(in the rows, 128 means zero)
Rows swapped in pairs by one turn or mirror: which row each one swaps with:
The rows were stretched afterwards, more along some directions than others.
rifol: [101 159 163 122 141 144 119 137 137 124 110 114  93 205 158 152 101 134
 142 126  80]
bur: [141 153 136 139 165 124 127 124 146 136 118 133 108 131 155 120 130 140
 117 101 102]
vuka: [110 158 162 131 139 134 116 119 137 120 102 121  92 209 155 137 122 120
 142 114  91]
dital: [102 100 148 137 150  95 113 104 102  99 103 147 116 170 146 169 168 125
 124 134  92]
paf: [102 107 159 124 128  92 123 102 100 104  98 144 112 176 147 157 158 121
 137 131  82]
Magur: [126 132 125 115 170 101 137 129 152 122 128 158 150 128 148 137 151 140
 133 134 100]
dak: [106 104 143 134 144 104 113 108 122 106 110 143 109 169 145 167 163 126
 121 136  93]
tadib: [ 97 133 135 119 137 104 100 156 151 117 141 109 123 168 161 136  99 139
 139 109 108]
feli: [130 124 122 167 122 123  73 117 112 154 119 145 118 123 129 165 121 143
 101 123 111]
Bifo: [133 125 128 120 161  94 136 137 140 112 119 157 150 120 147 145 147 147
 117 127  90]
goko: [130 135 136 115 167 111 122 137 167 117 133 160 159 129 151 143 139 143
 131 141 106]
dob: [100 102 145 133 137 100 115 102 106 102 106 143 107 169 149 160 154 125
 127 141  87]
numu: [116 106 120 119 141  96 130 160 115  94 108 122 109 159 164 113 145 133
 119 112 120]
guk: [ 94 150 154 118 153 146 116 144 149 127 111 122 103 192 169 156 106 131
 142 135  92]
namal: [139 133 132 111 163 102 137 136 160 104 126 154 151 125 149 130 142 143
 129 134  99]
ziv: [ 99 127 132 123 131  95 114 148 133 111 143 109 120 164 153 142 103 143
 136 111 106]
kabag: [113 134 150 139 138 121 125 118 102 120  97 142 121 132 129 128 149 130
 157 136  99]
togag: [131 174 140 133 172 140 125 134 167 147 122 134 118 133 155 126 116 137
 131 110 101]
lut: [139 156 127 143 167 126 118 121 157 139 119 129 115 135 149 125 126 145
 111 103 113]
zutel: [101 137 146 139 132 121 128 109  79 130  85 127 124 132 112 139 141 130
 154 136 110]
nurub: [131 133 137 118 165 111 137 123 167 125 127 152 156 118 143 133 145 146
 129 141 102]
vev: [105 158 157 140 144 145 117 120 125 133  96 116  86 199 148 153 115 130
 127 118  85]
lat: [119 141 129 157 120 128  78 124 122 141 130 133 118 127 111 162 106 140
 114 120 124]
Tibed: [123 143 130 167 135 123  65 111 122 152 123 140 116 138 121 172 123 133
 114 115 108]
gudo: [101  96 151 126 142  98 115 111 111  99 105 146 113 170 157 168 152 124
 123 137  82]
Duvos: [ 99 144 124 119 143  98 104 151 137 113 147 106 118 159 146 135 105 136
 142 104 117]
tufod: [126 140 132 172 127 125  70 108 122 143 121 135 113 143 115 166 121 147
 109 110  99]
Kepam: [109 144 155 137 137 119 133 112  87 124  85 132 124 150 118 132 148 126
 160 143 101]
faf: [126 153 132 132 186 127 128 149 160 132 120 140 131 132 165 141 123 142
 119 110  92]
zodip: [125 139 117 164 130 123  75 128 122 139 127 138 119 125 118 170 118 145
 106 115 115]
Fiz: [106 131 147 145 127 122 127 108  83 122  93 138 115 144 115 134 152 131
 147 138 112]
Neziz: [106 159 152 121 151 149 118 147 161 117 118 126  97 201 169 149 105 133
 139 129  92]
Napu: [102 165 155 111 148 154 125 142 149 125 108 126 104 200 159 146 105 122
 150 131  95]
Posek: [108 133 150 138 125 117 135 113  82 117  95 129 120 127 110 125 139 128
 151 137 119]
Daz: [102 105 129 106 134 113 131 155 104 107 103 123 109 166 166 121 131 130
 118 131 122]
Fidok: [128 151 129 143 176 125 127 119 139 137 114 133 118 131 146 138 129 136
 114 100 101]
Gak: [118 108 119 104 137 110 137 167 115  99 116 126 117 159 163 114 131 131
 114 129 131]
fabo: [111 143 153 144 117 109 127 104  80 122  94 124 117 150 112 127 140 129
 168 136 103]
gof: [108 147 153 131 132 122 129 121 101 133  91 129 121 151 122 127 141 129
 165 138 106]
zevok: [135 148 135 144 174 128 126 120 158 137 120 138 118 128 161 127 125 145
 110 105 103]
vego: [107 135 159 138 119 120 131 100  87 127  90 130 123 137 117 124 138 128
 157 139 111]
pigo: [117 144 126 166 133 126  74 114 129 151 136 142 124 123 115 166 120 145
 116 116 114]
rano: [135 131 125 117 159 112 125 134 166 120 132 159 149 117 153 133 135 147
 120 144 102]
levo: [134 130 118 124 176 107 116 135 168 118 132 168 154 117 148 148 153 143
 122 132 104]
furi: [122 146 123 160 124 130  72 114 119 153 117 133 120 130 112 167 115 141
 113 115 120]
seb: [ 94 104 152 132 148 106 116  99 110 108  98 149 121 175 144 169 160 126
 133 142  84]
dete: [123 102 125 112 127 102 140 153 118 103 114 132 112 151 169 107 140 134
 117 123 126]
Nafos: [ 90 132 137 115 135  95 111 144 125 107 146 103 118 170 149 134 106 126
 151 111 116]
mufuv: [119 135 126 174 134 114  71 107 107 156 115 130 109 138 115 172 130 141
 108 104 105]
saro: [ 96 102 142 128 143 104 116 107 108 115 106 148 111 182 152 169 158 124
 124 138  86]

nurub swaps with dak
Magur swaps with saro
zodip swaps with vego

Rows swapped in pairs by one turn or mirror: which row each one swaps with:
The rows were stretched afterwards, more along some directions than others.
kulaf: [121 129 101 159 104 163 169 170 123  85 107 154 122 155 118 120 158]
Domul: [107 114  75 116  90  98 119 141 142  68 129 194 116 161 114 129 133]
lediv: [135  96 136 143  95 125 151 140 121 116 124  86  74 142 118 134 108]
refi: [110  97 104 134 145 112 184 134 116 127 152 125 101 103 168 120 108]
lopu: [128 112 155 148 102 137  85 119 150 115 162 140 159 133 147 100  95]
nef: [120 121 140 118 138 154  93  83  81 108 130 102 107 154 152 119 106]
dito: [106  98  82 130 128 115 130 195 139 103 146 191 128 142 133 152 129]
Bobo: [117 103  80 113  88  96 118 137 138  70 131 175 109 165 111 150 133]
vumi: [121 131  54  98 103 109 182 138  98 106 128 144 174 125 171 121 127]
zala: [127  93 130 122 108 133 171 137 114 126 125  85  91 133 128 141 102]
Butav: [119 159 142 152 139 155 123  68 134 102 106 170 165 128 105 105 124]
melud: [126 119  98 157  96 150 181 167 121  83 112 173 129 151 134 113 163]
mero: [108 119  71 112  87  91 117 136 138  68 127 184 124 161 125 144 140]
defo: [114  91 107 126 133 113 182 134 114 117 152 120 109  92 171 129 114]
pozen: [128 162 137 144 137 145 129  56 130 109 111 179 170 135 112 106 112]
sus: [135 151 110 108 150 150 134 106 101  96 125  90 119 144 152 147  75]
vude: [117 164 133 141 143 156 130  69 130 107 107 172 171 126 110 114 124]
Sodo: [125 118 141 139  97 141  92 114 152 120 159 135 164 144 142 100  95]
Bup: [150 143 120 108 150 154 129  99 113  98 131  94 122 151 147 150  78]
Fif: [139 149 126 109 142 158 116 103 111 101 136  89 129 151 151 150  70]
Zates: [103 108  70 136 127 111 141 193 135  93 143 186 111 139 137 146 122]
fusi: [117 104  97 139 150 115 191 125 111 127 145 131  90 111 167 108 117]
Tineb: [132 165 136 158 132 146 129  66 137 106 104 180 159 134 107 104 126]
kifov: [128 116 152 122 121 147  86  99  86  96 136 109 111 156 151 131 107]
lebuk: [126 111 152 140  97 147  92 118 150 124 166 132 154 137 141 107  95]
ruf: [139 146 122 117 138 157 113 116 114  87 131  89 120 161 140 158  83]
bufa: [124 110 148 146 104 142  94 121 150 122 165 132 153 141 145 103  88]
Satuv: [124 120 148 142 102 145  90 115 147 127 158 140 166 146 142  99  93]
firu: [119  95 128 136 110 142 162 155 123 128 127  84  79 143 113 142 103]
ravum: [122 158 140 147 143 151 123  69 143 106 110 168 159 123 108 108 122]
detif: [132 137  98 168 108 150 166 153 115  88  95 165 129 153 123 111 167]
bokis: [135  98 124 139  96 125 159 145 128 129 130  93  74 141 123 142 108]
Zekez: [125 116 155 148  95 144  90 114 148 122 160 135 154 146 138 101  90]
Kotef: [118 117 148 120 129 159  91  97  81 103 132 106 115 166 150 123 113]
ligup: [132 128 102 170  91 142 167 154 113  89 102 174 120 166 118 107 161]
viz: [129 136  70 119 112 123 195 112  89 103 128 162 178 138 174 112 121]
miku: [127 111  82 127  89  91 121 128 131  66 128 190 115 174 117 141 125]
dep: [122 116 104 159 108 169 177 156 114 101 116 156 133 157 121 118 163]
dap: [127 138  63 109 113 125 186 125  96 103 129 151 178 129 168 116 123]
luzi: [113 125 151 113 133 153  88  88  86 105 129  94 112 157 149 111  93]
Pep: [132 117 154 155  98 136  88 116 148 124 154 134 154 141 141  99  95]
veb: [104 110  81 140 138 120 129 181 140  94 139 191 122 138 124 146 124]
Zabi: [113 157 142 144 147 156 126  65 132 115 109 169 162 124 111 106 126]
Naf: [117  92 132 129 105 142 166 147 126 127 132  81  96 135 119 150 115]
toted: [117 160 138 149 145 151 129  67 133 106 105 173 173 133 111 105 122]
kagab: [104 101  85 139 132 126 126 185 130 102 142 179 108 152 116 158 123]

kagab swaps with ruf
lopu swaps with pozen
vude swaps with bufa
firu swaps with kulaf

Rows swapped in pairs by one turn or mirror: which row each one swaps with:
The rows were stretched afterwards, more along some directions than others.
ren: [104 139 103 143  84 110 125 134 140 111  96 133 110 136 129 106 108  94
 137 130 133 159  96]
Rovig: [151 136 139 108 142 146 142 129  83 142 163 155 137 100 130 126 145 170
 141 138 141 155 156]
Vubel: [140 128 123 127 157 148 135 130  68 126 164 166 137  96 114 125 112 139
 131 123 146 131 156]
ruvi: [163  97 126 121 144 102 102 165 139 173 125 144 160 150  78 136 155 111
  90 133 138 166 113]
bapom: [142 110 104 118 139 128 108 175 148 166 131 133 169 139  61 125 169 132
 109 125 147 136 111]
Dizu: [158  97 124 138 147 126 106 163 144 170 142 158 146 131  77 135 167 108
 101 131 134 150 109]
tonab: [165  95 122 123 138 116  94 144 168 174 143 148 141 137  76 123 163 120
  90 133 134 152 115]
begib: [139 102 128 128 145 107  99 175 138 176 130 148 162 147  74 143 138 110
  96 134 135 156 118]
Futu: [126 136 128 153 130 104 116 129 152  94 117 133 101 117 159 158 145 113
 169 106  99 120 129]
seko: [142 136 134 155 134 101 120 114 146 101 103 126 103 128 164 137 123 106
 157 114 105 138 140]
bogoz: [144 144 138 110 146 138 154 129  69 125 175 155 131  98 149 133 123 146
 144 131 134 119 144]
susul: [123 137 122 145 133  79 129 133 127  94  89 118 117 131 167 157 133 111
 146 110 109 133 125]
Mogiv: [155 132 127 150 127  91 120  98 132  92 111 135 122 139 188 167 155 116
 160 117 115 135 147]
sipub: [153 142 124 140 150 143 138 120  66 141 146 172 152  91 135 132 147 156
 149 126 136 135 131]
Felit: [ 95 137  99 148  92 103 115 160 107 125  70 149 125 152 109 118  80  97
 146 136 136 165 120]
Saraz: [156 108 111 113 135 110 100 181 148 185 136 142 166 131  69 132 164 129
  97 138 152 165 110]
bag: [156 143 137 116 121 117 117 116  88 152 167 169 137  80 132 137 149 151
 122 134 133 141 165]
muf: [147 149 124 105 144 142 123 145  72 148 161 170 133  92 122 143 145 162
 136 132 139 135 140]
mez: [104 118 113 140  97 119 110 134 120 113  90 147 100 144 105 111  82  71
 129 130 126 168 102]
Rela: [132 148 132 124 129 133 124 128  70 139 144 158 139  75 133 129 136 145
 132 125 121 136 159]
sagi: [146 135 111 134 119 100 117 124 139  94 111 134 114 122 158 164 161 130
 177 120 121 131 143]
zagop: [163 105 114 107 127 107  98 171 164 170 137 132 146 133  80 122 170 122
  98 119 129 134  89]
ruka: [122 132 120 145  88 104 119 133 130 120  84 146 104 146 125 115 116  91
 126 133 123 182  94]
Dok: [102 134  94 146  90 116 110 133 127 120  85 158 101 138 114 108 104  84
 140 134 140 178  99]
dez: [169  99 131 107 124  96  94 148 158 168 132 131 160 154  93 131 163 140
  87 126 140 143 130]
zuk: [120 125 111 142  94 103 124 139 133 107  91 136  98 142 134 116  99  87
 134 132 117 154  91]
nama: [114 119 126 158 100 111 120 128 112 121  99 160 108 154 127 127  95  81
 140 140 116 168 109]
fufi: [140 133 111 141 128  89 118 122 133 108  98 135 126 116 164 153 151 142
 165 113 114 130 116]
bato: [101 132 119 163  93 109 115 152 118 128  74 156 117 138 121 128  91  89
 119 132 114 175 113]
zad: [151 115 114 133 136 110  99 173 158 189 138 143 158 129  76 128 156 128
  94 133 146 146 118]
Fitu: [141 100 121 117 129 117 103 167 154 171 127 140 158 140  72 129 161 124
 105 136 147 155 127]
tigod: [150 140 123 143 119  90 133 124 143 101 101 123 128 130 172 156 143 144
 169 123 113 127 148]
Medi: [136 149 124 127 138 158 135 141  92 145 153 164 139  79 114 127 148 158
 149 129 130 122 151]
Linu: [111 135 117 155 100 117 119 156 124 122  81 137 119 141 105 112  78  82
 128 138 118 168 111]
zuzad: [138 125 112 147 134  98 112 128 154 106 124 117 119 124 166 165 135 113
 152 115 129 119 139]
mer: [120 135  96 153 124 103  98 135 142 105  95 154 117 103 132 150 151 119
 160 117 119 150 125]
Govi: [132 132 129 154 126  95 115 133 150 102 116 124 108 117 169 165 130 105
 151 107  98 118 146]
timig: [150 136 130 169 128  80 131 120 145 105  99 122 131 123 177 146 144 149
 157 122 101 129 125]
Kelol: [154 100 125 119 145 117 111 156 162 159 137 137 155 141  82 128 165 124
  92 123 136 135 101]
sog: [133 160 118 126 146 139 145 147  56 137 154 165 138  89 142 133 125 129
 142 134 149 140 128]
Koto: [157 149 138 116 137 128 150 123  69 138 170 150 146  96 163 131 136 172
 141 134 132 119 156]
kaz: [160 150 123 123 143 140 133 129  69 143 156 164 141  93 132 139 141 153
 150 140 137 124 160]
toti: [152 123 138 138 145  86 124 110 129  87 120 129 122 135 158 159 129 128
 160 118 113 132 141]
vupoz: [169 148 125 131 146 124 142 116  71 144 143 150 164 105 144 132 156 171
 133 136 154 130 138]
zal: [174 109 109 121 141 110 104 160 157 183 133 135 162 142  80 128 175 136
  93 132 155 152 106]
mepu: [150 136 131 137 114  81 111  96 163  89 124 119 103 115 164 150 141 113
 145 116  99 123 132]
goket: [ 97 131 127 151 102 121 109 143 114 118  88 163 109 145 102 124 101  79
 125 136 108 184 106]
Zesa: [103 132 110 156  94 114 115 130 128 117  87 138 107 142 121 110  81  68
 136 134 131 159 103]
teru: [131 143 122 139 140 151 135 132  95 138 155 168 135  71 119 109 162 160
 147 122 131 125 123]
Foze: [103 130 112 136  89 111 117 145 121 116  91 133 121 140 120 111  89  83
 124 123 127 156 102]

seko swaps with Rovig
Medi swaps with tigod
Fitu swaps with Linu
teru swaps with timig
Vubel swaps with susul

